A single turn carries every row of the set below to another of its rows. Some are shown first; where does it send the rows asked next?
q455: [  8  -1   3 -12 -15   3   9   6  -6 -23  -4  -1   5   1  -7  10  12]
q978: [  3  -9  -2 -16 -11   3   4   4   0  14  17   1   2  -4  10  -4 -10]
q824: [  2   0 -20 -13 -21   3  15  -8  -4 -22  10   4  -4  -1  -6  10   3]
q946: [ -4  -6   1 -21 -12  12  18   2   2  -4   3  -1  -1   5 -10  10 -13]
q895: [ 14  16  -1 -24 -17  -8   6  -3  -3  -7   4   6   0  -8 -13  -2   8]
q328: [  1   0  -4 -16  -6   5  -5 -13   7  -3   4  12  17 -12  16  -9  -4]
q767: [ -5  -8  -8 -25  -6   7  -4   1   6  -6   0  -7   2   7  12   0   4]
q211: [-15  10   5 -21  -2   3  17 -14  -1 -10   2   8  -4   3  -1  13   7]
q49: [ -9 -21   4 -16  -3   1  13 -14   5  -1  -1   2  10   3  -6   4  10]
q627: [  2 -15   9   0  -9   8  18   1   0  -1   4  21   6  -7  -2   3  -1]
q530: [  5   0  -4   1 -10  -4   6 -14   2  -1  14  12  18  -8 -11  -5  14]
q757: [ 11   9  -4 -12  -1   8   7   1  13  -2   5  15   0 -13  -2  -1 -11]
q528: [  6  -3   8  -8  -5   0  14 -14   9 -10 -17  11   6 -12   6   1   3]
q513: [ 14   8 -18  -9 -14  -8   7  -2   3  -9  -1  -8  -1 -10   7   1  -1]
q406: [ -9  -5   5 -27  -2  -7   8  -5 -12   3  13   8   1  -1  16   5   9]
q307: [  8 -15  -5 -11 -16  -7   4  -5 -11  -8  15  14   0 -18  -9   3  14]
q195: [ -7   9 -13 -30   3  -6   5  -7   0  -7   1  14  -2 -13   7   5  -2]
q416: [  3   5  -7  -9 -27  -5  14  -9 -12   2  18   5   8   3   6  -7   8]
q68: [  1 -14  -9 -21 -18  -3   4 -12 -13  -5  18  -1  19  -6  -2   3  -3]
q639: [-15  -2  -1  -4  -4  -5  12 -11  -5  -1   3  21  -2 -14  13   3   9]

q211 turns into q406
q627 turns into q946
q895 turns into q307
Now find these:
q328 turns into q528
q530 turns into q455

A single turn carries every row of the set below to another of its rows. Some are shown first; where does it send the rows asked next?
q291: [ -9   2  18  -2  -9  -8   6   3 -14   5 -10  -1  -3   2  -6]
q737: [-13   7   8 -10 -11   3   0  -2  -7   1  19  -5 -12   2  -1]
q69: [  1   1   7  -6  -8 -12   6  -2 -15  -4  21   1  -6  11  -6]
q998: [ -8   1   9 -11  -2  -7   4   1 -12   6  23  -3  -7   5   1]
q286: [ -5   3  18   9   0   7   2   1  -1  16   3  -2  -8  -1 -16]
q162: [-16   7 -20   8   4  -3   1 -14  -2   3   9  -4   2   9   2]
q114: [-11  13  -2   0   1  -5  -6 -11  -1   0  17 -15   6   2   4]
q684: [ -4   5  -3  12  -2   3   7  -1   4  -1 -20  -1   3   5 -13]
q653: [-14   6  -3  11   5   5   7   4  13   3 -14  -3  -3   1  -3]
q204: [ -6  -6  -1 -10   3 -15  -1  10   1   0 -13  -8  -1   1 -16]
q903: [ -5  13 -11   0   3 -13   5  -1   0   3  24  -8   4   2  -1]
q157: [  1  18  -1  -4  -3  -1  -2 -21  -4  -1  11 -10   1   1  -8]
q293: [-12  12 -23   3   2  -6   6  -5  -9  10   8  -3   3   4  -8]
q576: [-6 -2 -6  7 11  0 13  4 12 14 -8  4  0  5 -3]
q799: [-10  -5   2   3 -14  -3  14   3   9   4   8  12 -14  10   0]
q739: [ -8   6 -16 -11  -9   0  -2   5  19   7   8  -6  -7   6  -9]
q853: [ -4   5  -8   1  -6 -11  -9   1  14 -13   2 -10  -5  15  -6]
q596: [ -3   5   7  14 -11   6   7   6   4  11   9   2  -9   2 -21]
q559: [ -2  -8  -3  -4   3 -13   1   3  13 -11  -9  -2 -15   5 -12]
q840: [  6   2   3  -9   6 -16  -9  -5  -2  -2  -6 -12   2  13 -10]
q48: [  3  -2  -6   8   4  -2  14   0   4   9 -13   6   6   9 -13]
q566: [ -8 -13  -8  -8  -7   1   0  -4  19  -1  -4   1  -8   9 -11]
q793: [-4 -3 19 17  6 -3  1  3 -1  9  7 -2 -5  7 -9]
q314: [ -7  -4   7  -6 -18   2  13   0  -4  16   0  10  -3   5  -9]
q442: [  8  17 -11  -5  -2  -9   8 -10  -3   3  18  -2  -2   1 -12]
q345: [ -3  -2   8  22  -5  -3   5   8   5   4  12   3  -5  10 -14]
q745: [  1   3  -5 -21   4  -5  -2  -1   3  19   0  -8   0   6 -13]
q666: [ -5  18 -16   0   7  -7   6 -12 -12   6   0  -4  -6   0 -11]
q183: [-11 -12  -5 -13  -6  -2  -2   3   6  10  -8  -4   5   5 -14]
q885: [-11   0  14   7  -4 -13   7   6   0  -7  -1   2 -15   6   4]
q154: [ -5   8   5  -4 -18  -2   2  -4 -10  -9  17  -2 -11   6  -8]
q960: [ -8  13 -12   5  10  -4   0 -21  -6  -1   1  -5  -8   6  -2]

q853 turns into q739
q204 turns into q559
Now find these:
q903 turns into q442
q793 turns into q345
q162 turns into q293
q684 turns into q653
q799 turns into q314
q69 turns into q154

